In the rows, zero is written as 128.
Points on a branching shape with no loops:
j99: [ 97  82 137 149 130  89 105 120 131 119  96 125  94 130 124  91 136 153
 114 140 154  98  93]
j653: [101 147 177 153 105 128 126 122 116  91 135  96  90 147  87 103 119 120
 107 180 132 135 126]
j641: [121 104 142 132 130 158 150 110 170 131 203 173 155 117 125 155 132 134
 192 160 152 150 140]
j251: [ 76  69 143 155 144 110 114 136 130  89  60 136 123 146 167 132 118 188
 136 125 154 111 148]
j956: [164 110 137 124 146 101 140 143 151 157  89 142 174 119 153 155  93 138
 139 101 123 161 124]
j600: [116 102 130 148 108  73 100 108 139 155 130 117  68 119  63  33 169 106
  75 174 149  78  44]
j816: [106  91 114 132 116 166 115  83  96 141 164 130  55 109 135 128 128 148
 159  66 172 146 159]
j722: [116 149 171 128 107 140 144 105 139 145 108 123 137 110 119  99  85 131
 141 110 149 133 108]
j733: [133 168  86 126 130 117 166 158 101 137  95 125 153 181 143 143 178 123
  62 192 129  85 154]
j581: [132 163 185 131 106 111 110  84  86 108 116 111 119 118 100 117 120 167
 157 142 108 122  92]
j706: [188 144 103 116 122 176 147 110  99 187 149 148  92 124 115  93 153  97
 133  60 140 121 132]
j431: [ 67  67 144 148 149 122 113 138 127  95  69 142 123 147 170 143 124 185
 143 117 155 115 171]
j52: [129 166  67 132 115 134 149 156 118 130  94 138 142 167 145 122 172 131
  81 178 105  99 166]
j344: [154 130 111 110 151 110 108 138 112 131 144 116 134 104 126 181 122  96
 136  91  82 155 125]
j862: [ 69  66 144 154 149 118 115 140 128  86  57 141 129 152 177 143 119 193
 142 121 155 114 169]
j650: [111 145 135 101 106 149 138 121 151 111 200 127 136 107 114 146 129 101
 175 113 123 130 120]
j723: [123 158 179 148 101 122 105 106 100  88 125 103 101 139 100 108 126 144
 130 164 123 125 110]
j432: [159 127 110 109 155 106 110 141 114 132 138 119 138 104 128 185 122 101
 137  92  81 156 127]
j972: [ 92 144 178 165 107 125 123 138 132  92 136  92  86 160  89  93 117 108
  96 182 140 148 148]
j83: [116 141 126 103 136 138  81 110 120  83 208 103 143 119 130 135 109  73
 108 104 142 118  91]
j961: [139 165  88 126 136 113 165 160 103 139  95 125 156 177 147 149 175 126
  67 187 127  89 156]
j430: [126 167  56 136 112 142 137 154 126 135  93 139 136 153 139 110 163 133
  87 172  94 109 170]
j203: [ 94  79 137 149 132  92 107 123 130 114  89 126  99 133 132  99 132 159
 118 137 152 100 101]
j435: [142 118 145 115 128 116 145 130 153 160  96 140 167 120 149 125  85 132
 132 101 144 157 114]
j500: [172 141  92 130 167  96 154 175 119 146  84 134 178 138 158 191 150 139
 109 146  98 117 152]
j354: [140 121 145 115 125 117 146 129 153 160  96 139 167 120 148 122  85 131
 131 102 146 156 115]
j253: [ 67  70 145 139 151 131 110 132 124 109  95 140 109 139 160 142 132 170
 147 107 158 119 176]
j494: [120 135 153 103 110 136 152 118 161 168 107 134 164 121 143  93  76 126
 125 103 163 156 109]
j172: [117 137 153 103 108 140 154 116 163 170 109 133 162 121 141  87  74 124
 125 103 166 156 108]
j758: [119 116 143 120 126 157 151 105 169 126 203 165 156 113 120 153 133 128
 187 148 145 142 130]
j55: [147 116 143 118 131 112 144 133 152 159  94 140 168 120 150 132  87 134
 133 101 140 158 118]
j144: [130 126 116  97 143 145  68  90 159  72 180 102 183 129 128 110  88  98
  76 128 167 114  98]
j711: [120 116 143 121 126 158 151 105 170 126 203 165 156 113 119 152 132 128
 187 148 144 143 130]
j11: [130 169 187 134 102 111 109  83  87 101 117 109 110 130  98 113 124 161
 152 158 111 125  93]
j699: [118 140 126 103 138 138  80 109 121  82 207 103 144 119 130 134 108  74
 107 105 143 118  90]
j642: [137 164  91 128 123 113 158 162 114 145 102 119 127 162 125 125 177 116
  57 204 134  76 125]
j621: [111 153 128 102 101 149 128 127 139 110 201 116 125 108 113 145 126  89
 166 104 114 131 120]
j281: [115 162  46 134 112 161 121 146 142 147  87 135 133 128 112  96 141 136
  96 156  75 134 171]
j36: [134 124 147 111 121 122 147 126 154 163  99 138 165 119 147 115  82 130
 129 103 151 156 113]
j901: [122 103 142 132 130 158 150 111 169 132 203 174 154 119 126 154 131 135
 194 161 152 151 141]
j639: [171 143  91 130 165  96 155 173 118 145  85 134 177 140 158 189 151 137
 106 147 100 116 154]
j509: [119  97  89 129  95 185 126  78  85 154 171 128  61 104 132 122 133 149
 154  63 176 141 143]
j213: [104 151  50 127 107 185 112 136 161 144  78 135 140 112  83  95 127 137
 100 132  55 154 166]
j113: [117  96  94 130  99 180 124  78  87 150 169 127  57 104 132 123 131 149
 156  63 175 143 145]
j410: [ 69  65 144 158 147 115 116 141 130  82  49 140 130 153 178 143 113 196
 142 123 154 114 165]
j450: [114 136 140 104 113 151 145 113 160 115 200 140 148 107 113 149 130 112
 180 124 129 132 120]
j821: [202 152 130 126 150 143 176 138 102 187 159 134  81 132 142  52 185  81
 117  64  97 115 101]
j772: [112 161  46 133 111 164 118 144 146 148  85 134 134 124 106  95 138 136
  96 150  71 138 170]
j725: [163 125  88 117 109 190 138  93  91 173 156 137  81 115 119 106 149 121
 143  62 159 127 134]
j420: [225  90 101 119 196  72 134 184 142 141  74 145 201 109 161 226 110 147
 156 116  63 162 142]
j280: [110 164 113 108 111 153  92 119 109  99 214  98 105 108 118 148 117  56
 125  89 108 133 109]
j219: [196 152 117 123 133 155 161 130 102 195 156 151  90 129 123  76 162  84
 124  59 118 120 124]
j729: [ 98 146 177 155 105 127 126 125 119  92 135  95  88 151  85 100 118 116
 105 181 133 139 131]
j75: [220  92 106 120 193  75 135 181 144 144  75 145 199 109 160 219 107 146
 153 114  68 163 141]
j925: [124 164 183 144 102 118 105  99  97  91 122 105 103 139 101 108 127 148
 138 162 121 126 105]
j490: [ 79 124 175 177 114 134 121 173 144  92 152  84  86 161  97  88 116 102
  69 184 147 154 173]
j527: [111 145 135 101 107 149 138 120 151 111 200 128 138 108 113 145 129 102
 175 114 121 130 120]
j107: [138 163  91 127 124 113 158 163 115 147 103 118 126 161 124 124 177 115
  57 205 134  76 124]
j738: [194 149 110 118 128 164 153 120 101 193 152 152  92 127 117  85 156  88
 127  59 129 120 130]
j655: [ 88 137 176 173 110 129 118 154 138  90 143  89  86 162  94  90 117 107
  85 181 143 151 161]
j513: [217  94 101 115 192  74 130 179 138 139  82 143 193 107 156 222 112 140
 153 112  63 162 141]
j918: [ 76  70 142 155 144 109 113 136 128  89  59 137 123 147 167 133 117 187
 136 125 154 111 149]
j957: [117 125 143 112 121 154 149 106 169 121 202 156 154 111 117 151 133 123
 184 140 139 137 125]
j554: [217  96  99 120 192  75 137 184 138 141  75 147 197 112 160 222 116 144
 149 119  65 155 142]
j963: [132 168 186 130 103 110 107  79  84 103 117 109 114 125  98 116 124 167
 155 154 107 123  90]
j254: [209  97 102 115 188  78 127 172 134 138  90 140 185 106 151 216 113 136
 152 109  65 161 139]
j161: [122 159 179 147 101 123 105 108 100  88 126 103 101 139  99 110 126 144
 128 165 123 125 110]
j227: [103  87 135 149 124  83 104 116 133 128 104 123  86 127 109  78 143 142
 105 146 153  93  78]
j715: [111 169 110 110 105 157  94 122 107 102 212  98 100 106 114 151 118  55
 127  84 102 136 111]
j323: [112 147 123 103 130 141  84 113 114  85 212 101 130 115 128 139 110  66
 114  99 132 122  96]
j789: [120 116 143 120 125 156 151 105 170 126 203 165 155 113 119 153 132 128
 187 148 146 143 130]
j542: [121 152 177 134 110 130 136 102 123 134 110 121 130 110 111 109  94 137
 147 116 137 128 105]
j469: [120 134 153 104 110 136 152 119 161 168 107 134 164 120 143  93  76 125
 125 103 163 156 109]
j889: [130 128 123 100 143 140  71  96 147  74 189 104 174 127 127 118  95  94
  83 120 163 115  90]
j842: [136 159  94 130 122 111 155 162 120 152 106 119 112 154 112 114 178 111
  57 208 136  72 112]
j91: [120 165  50 137 111 150 129 151 132 141  91 138 134 141 130 102 156 134
  92 166  86 120 171]
j212: [ 83  81 139 132 138 149 106 104 112 130 146 136  68 120 142 135 131 147
 156  80 165 139 174]
j343: [129 166  70 132 116 132 151 156 117 129  93 136 143 169 145 124 173 130
  79 179 108  97 164]
j476: [129 143 105 136 119 104 148 153 127 159 113 122  88 144  89  89 182 105
  59 207 141  68  90]
j992: [123 162 182 146 100 120 106 102  98  90 122 105 103 139 101 108 126 146
 135 164 120 125 108]
j981: [ 85  75 140 152 138 101 110 129 129 102  76 131 110 138 149 116 124 172
 128 131 153 105 123]
j718: [ 67  69 145 143 151 126 112 135 125 103  83 142 117 142 165 142 129 178
 145 112 156 116 173]
j947: [ 66  68 144 144 150 125 112 138 127 100  80 141 118 144 167 142 128 179
 145 113 156 116 172]
j239: [194 101 123 127 172  88 137 161 150 152  83 142 186 115 156 189  99 144
 147 106  94 165 134]
j462: [184 129  94 128 175  89 150 178 123 145  80 139 183 129 159 201 140 139
 122 136  87 127 149]
j192: [111 147 165 113 104 148 151 108 157 162 110 126 149 116 130  85  75 125
 131 105 164 146 109]
j78: [100  89 119 133 121 162 113  87 100 139 162 131  57 111 137 129 128 146
 158  68 171 146 163]
j994: [111 156 124 103 100 149 123 128 131 109 201 111 117 108 113 145 125  83
 160  99 110 133 119]
j207: [128 169 186 137 103 112 109  87  92  98 116 108 107 135  98 110 125 156
 149 160 115 127  96]
j43: [117 109 126 147 111  80 113 117 136 158 127 119  68 125  64  41 174 104
  71 182 148  76  53]
j837: [207 153 133 126 155 143 178 138 103 185 155 128  80 133 146  47 191  80
 117  65  95 112  95]
j945: [111 146 134 101 107 149 138 121 149 112 200 126 137 108 113 146 128 101
 174 114 121 130 119]
j670: [172 120 108 110 163  98 113 148 118 134 125 124 150 104 134 192 119 110
 140  95  76 157 131]

How do the paths from each line's first point branch along the strands? (one pair of brackets a fork, the group with the point earlier in the line first; the first line done for you):
j758: j842 j889 j430 j207  (((j842 j430) j207) j889)
j842: j323 j450 j718 j36  (((j323 j450) j36) j718)
j43: j641 j55 j772 j699  (((j641 j699) j55) j772)
j715: j43 j91 j172 j711  (((j43 j91) j172) j711)
j581: j889 j725 j972 j901  (((j889 j901) j725) j972)
j889: j476 j758 j435 j430  (((j476 j430) j435) j758)
j55: j476 j144 j772 j711  ((j476 j772) (j144 j711))
j600: j281 j901 j83 j918  ((j281 (j901 j83)) j918)
j956: j203 j699 j430 j641  ((j203 j430) (j699 j641))
j653: j323 j655 j725 j758  (((j323 j758) j725) j655)
j992: j699 j655 j711 j509  (((j699 j711) j509) j655)
j972: j83 j113 j490 j711  (((j83 j711) j113) j490)
j758: j842 j36 j91 j699  (((j842 j91) j36) j699)
j542: j343 j945 j490 j699  ((j343 (j945 j699)) j490)
